In the data rows, zero lies at 7.5, halfway between 7 and 8.
Here are some points:
[6. 7. 10. 8. 7. 5. 4. 6.]
[4. 3. 5. 10. 7. 4. 8. 8.]
[6. 9. 5. 8. 8. 8. 9. 9.]
[10. 10. 7. 9. 10. 10. 10. 10.]
[5. 6. 7. 4. 6. 6. 5. 4.]
[6. 6. 9. 5. 5. 6. 4. 4.]
[11. 10. 6. 6. 9. 10. 9. 8.]
[4. 5. 13. 6. 7. 5. 3. 4.]
[8. 8. 7. 5. 5. 7. 5. 5.]
[4. 4. 3. 6. 3. 4. 6. 6.]
[5. 6. 12. 7. 9. 6. 5. 5.]
[5. 6. 10. 8. 8. 6. 5. 6.]
[9. 8. 8. 7. 9. 8. 8. 8.]
[6. 8. 4. 9. 8. 8. 10. 10.]
[7. 8. 10. 8. 9. 7. 6. 8.]
[4. 6. 4. 9. 6. 6. 9. 10.]
[12. 12. 7. 8. 10. 12. 11. 10.]
[3. 5. 13. 4. 7. 4. 3. 3.]
[4. 3. 6. 10. 5. 3. 6. 7.]
[13. 13. 8. 12. 11. 13. 12. 13.]
[6. 6. 5. 9. 7. 7. 9. 10.]
[4. 6. 13. 5. 8. 5. 3. 3.]
[9. 9. 4. 6. 5. 9. 8. 8.]
[4. 6. 13. 5. 8. 5. 4. 4.]
[6. 7. 4. 3. 3. 6. 6. 5.]
[7. 7. 10. 8. 8. 7. 6. 7.]
[8. 7. 6. 4. 4. 7. 6. 6.]
[10. 10. 8. 13. 12. 11. 12. 13.]
[5. 7. 8. 9. 8. 7. 8. 8.]
[8. 9. 7. 10. 8. 9. 9. 9.]
[13. 13. 8. 13. 13. 13. 13. 13.]
12 more points follow, each with its number after it:
[8. 7. 9. 10. 10. 8. 9. 9.] 0
[10. 10. 6. 6. 7. 9. 9. 8.] 1
[10. 10. 6. 7. 8. 10. 9. 8.] 2
[5. 3. 5. 8. 7. 4. 6. 6.] 3
[13. 12. 8. 11. 12. 13. 12. 12.] 4
[7. 6. 5. 7. 6. 7. 8. 7.] 5
[5. 3. 5. 9. 6. 4. 8. 8.] 6
[11. 11. 8. 12. 11. 12. 12. 13.] 7
[7. 8. 4. 5. 5. 7. 7. 7.] 8
[12. 12. 7. 9. 11. 12. 11. 11.] 9
[8. 7. 12. 9. 11. 7. 5. 7.] 10
[10. 10. 6. 6. 8. 11. 10. 9.] 11
Which of these numbered points is nearest to each point below by angle, seen from the average point of the first points? Its number follows each.
[12. 12. 8. 11. 12. 12. 12. 13.] > 4
[12. 12. 8. 13. 13. 13. 13. 13.] > 7
[6. 6. 4. 7. 5. 6. 8. 8.] > 5
[8. 8. 12. 8. 10. 7. 5. 7.] > 10
[9. 9. 11. 12. 11. 9. 9. 10.] > 0
[9. 10. 7. 11. 9. 11. 11. 11.] > 7
[10. 10. 6. 7. 8. 10. 9. 8.] > 2
[8. 8. 6. 4. 4. 7. 5. 5.] > 8
[6. 5. 6. 9. 7. 6. 8. 8.] > 6
[4. 5. 10. 8. 7. 5. 5. 6.] > 3
[7. 6. 13. 9. 10. 4. 3. 6.] > 10
[11. 11. 7. 8. 10. 12. 11. 10.] > 9
[11. 11. 6. 7. 8. 11. 10. 9.] > 2
[10. 9. 8. 9. 11. 10. 10. 10.] > 4
[4. 4. 8. 5. 5. 4. 5. 3.] > 3
[4. 5. 6. 9. 7. 6. 8. 9.] > 6
[8. 8. 6. 9. 8. 9. 10. 10.] > 7
[4. 3. 5. 10. 6. 4. 8. 9.] > 6
[9. 8. 6. 7. 8. 10. 9. 9.] > 11
[5. 5. 8. 11. 9. 7. 8. 9.] > 0
[11. 11. 6. 7. 9. 11. 10. 9.] > 2
[11. 11. 7. 8. 9. 11. 10. 9.] > 9
[12. 12. 7. 9. 11. 11. 11. 10.] > 9
[10. 10. 5. 4. 5. 9. 8. 7.] > 1
[7. 6. 13. 8. 10. 5. 3. 6.] > 10
[13. 13. 8. 12. 13. 13. 13. 13.] > 4
[6. 4. 4. 5. 3. 5. 7. 6.] > 5
[9. 9. 8. 7. 8. 9. 8. 8.] > 2
[6. 5. 4. 6. 5. 5. 7. 6.] > 5
[8. 8. 6. 10. 10. 9. 11. 11.] > 7
[10. 9. 5. 5. 6. 9. 8. 7.] > 1
[4. 3. 7. 9. 6. 3. 5. 6.] > 3
